Each row has a name. Each question is about the rows just above it.

[192 189 120 152 158 129 139 149 151 139  95 145 119 154 102 161 145 138
 151 130  75 164 122  75 169 142  96 118 137 204 152 146 153] = q584
[159 106 102 132 137 156 143 169 128 142 101 131 151 141 133 149 126 113
 142 127 121 128 121  98 135 135 115 118 118 162 125 123 164] = q324
[194 128  83 132 170 150 131 180 120 137 106 142 127 154  90 168 107 148
 126 128 112 121 130 101 161 145 102 118 119 153 136 154 181] = q157
[144 154 115 135 129 132 133 135 134 138  98 135 153 125 128 142 145 110
 131 123 121 150 125  95 138 140 121 121 124 179 147 129 153] = q239
[222 150  93 139 196 129 167 188 134 161  94 134 124 155 107 177 115 135
 148 113  91 128 105 108 177 166  90  98 144 170 147 175 193] = q153
[145 118 106 124 133 137 141 167 111 140  92 132 152 139  97 144 109 137
 133 123 132 142 137 108 157 144 112 125 113 158 162 132 172] = q815
[180 205 106 160 160 109 112 152 152 151  92 137 123 152 116 144 159 137
 133 139  45 157 125  65 147 150  92 155 135 188 140 152 167] = q207
[208 112  73 144 192 142 153 213 117 164  90 129 127 167 105 168  98 140
 136 120  92 117 119  98 158 160  89 125 126 149 137 162 207] = q16
[187 166 100 136 172 113 154 196 117 152  78 119 141 151  89 155 120 149
 153 124  77 144 135 113 182 156  82 134 130 176 166 152 192] = q311
[181 193  83 170 176 111  98 161 150 161  92 142 128 157 104 145 148 142
 109 138  46 143 128  57 136 155  93 174 132 176 132 152 186] = q822
Is [164  75] printed in one of the named rows, side by side and in this order?  no
Among the named rows, does one hold [139  97] next to each other, in this order?  yes
Is [196 117 153  78] printed in one of the named rows, side by side and in this order?  no

[128 108 100 107 115  80 106  92 148 157 114 104 137 133 105 132 112 141
 151 139 151 139 130 131 117] -> q360
[130 155 170 164 146 201 163 182 102  83 143 161 115 117 167 122 152 113
  90 111  96 114 125 127 143] -> q587
[134 134 166 174 139 195 168 176 123  87 117 144 115 101 176 119 149 139
  80 110 113 127 127 144 138] -> q848
[138  99 141 172 121 154 157 142 160 110  78 110 121  90 170 121 133 174
  86 118 148 148 131 163 126] -> q371
[136 115 155 178 130 178 166 160 144  96  93 126 117  93 177 119 142 160
  78 113 132 139 129 156 132] -> q767
[121 145 116  96 131 105 106 115 110 143 160 137 134 154  97 133 122  99
 159 136 117 116 127 105 129] -> q788
[122 153 127 104 136 123 114 128 101 132 166 147 130 153 106 132 129  94
 150 132 108 112 125 104 132] -> q475
[121 145 116  96 131 105 106 115 110 143 160 137 134 154  97 133 114 124
 159 139 140 131 129 120 120] -> q456
[137  90 125 158 115 127 144 122 169 126  73  98 126  94 155 123 124 179
 100 125 160 153 132 163 119] -> q785
Among the named rows, does one hold [117 136 159] next to each other, in this order?  no
Among the named rows, does one hold [118 148] next to each other, in this order?  yes
Among the named rows, does one hold [133  97 154] next to each other, in this order?  no
Does one of the named rows hold [140 131 129 120] side by side, in this order?  yes
Among the named rows, does one hold [144 160 137 134] next to each other, in this order?  no
Among the named rows, does one hold [166 160] next to each other, in this order?  yes
Is [171 164] printed in one of the named rows, side by side and in this order?  no

[107 109 151  97 149 123 132 160 177 178 161 182 153  97 109 152 113 142
 123  87 161  96 137  40 104 120 166 187 106 102 131 175 134 157  95 135
 110  71  87  94 109 148 123 132 130 168  74 106 135 158 193 108] -> q267
[ 88 112 146 135 111 127 133 153 118 152 158 121 125 105 115 119 114 116
 175 120 130 141 145 153 118  94 149 199 132 145 203 122 137 109 133 157
 150 119  93 187 156 129 107 126 122  88 159 120 137 137 133 125] -> q586
[ 85 173 108 122 109 123 120 150 133 162 149 162 163 103  94 155 119 191
 125 111 103 109 112 118 118 138 112 145 100 128 111 124 152 103 103 129
 111 111  79  79 131 152 121 123 131 173 130 137  89 200 185 134] -> q742
[139 103 107 130  93 125 156  99 218 127 113  83 116  91 147 105 168 122
 131 131 101 168 102 120 139 140 152 132 122 145 217 145 124 107 128 100
 130 154 133 151 185 139 131  92 113 124 122 140 137  81 154  78] -> q535
[ 66 153 162 145 122 113  80 128 128 109 179 126 138  97  79 121 155 125
 135 132 152 157  93 169 106 117 129 152 103 164 204 156 150 149 126 105
 124  70 135 156 112  76 158 110  64 150 148 161 117 108  92 141] -> q295
[137 130 146 139 110 168  75 175  52 158 147 138 119 135 114 140 127 119
 149 114 103 113 127 108 171 147 134 116 123 141  86 145 148 144 133 125
 180 163 114 158 146 121  74 138 129 101  96 161  77 141 176  83] -> q959
[123  96 126 118 122 128 150 125 171 125 109  96 153  92 185 165 127  93
  98 130 130 108  90 108 122 156 112 158  97 140  92 138 164  97 118 124
 113 144 115 120 113 124  97  71 157  91 177 124 121  91 168 145] -> q199
Is [110  71  87  94] printed in one of the named rows, side by side and in this order?  yes
Is [126 109] printed in one of the named rows, side by side and in this order?  no
Does one of the named rows hold [109 151  97 149] side by side, in this order?  yes

[125  87 126 120 119 143 119 104] = q467
[126  92 125 122 120 140 121 108] = q480
[125 192 137 133 143 112 137 160] = q212
[103 151 152 106 138 144 115 123] = q650
[145  37 103 134 104 139 125  92] = q921
[131 107 123 129 123 131 127 119] = q676
Among the named rows, does one hold [122 125] next to each other, in this order?  no
Does one of the named rows hold [125 192 137 133 143] side by side, in this order?  yes
Among the named rows, does one hold [137 133 143] next to each other, in this order?  yes
Among the named rows, does one hold [115 144 138] next to each other, in this order?  no
Does one of the named rows hold [125 123 120] side by side, in this order?  no
Does one of the named rows hold [124  87 126 120 119] side by side, in this order?  no

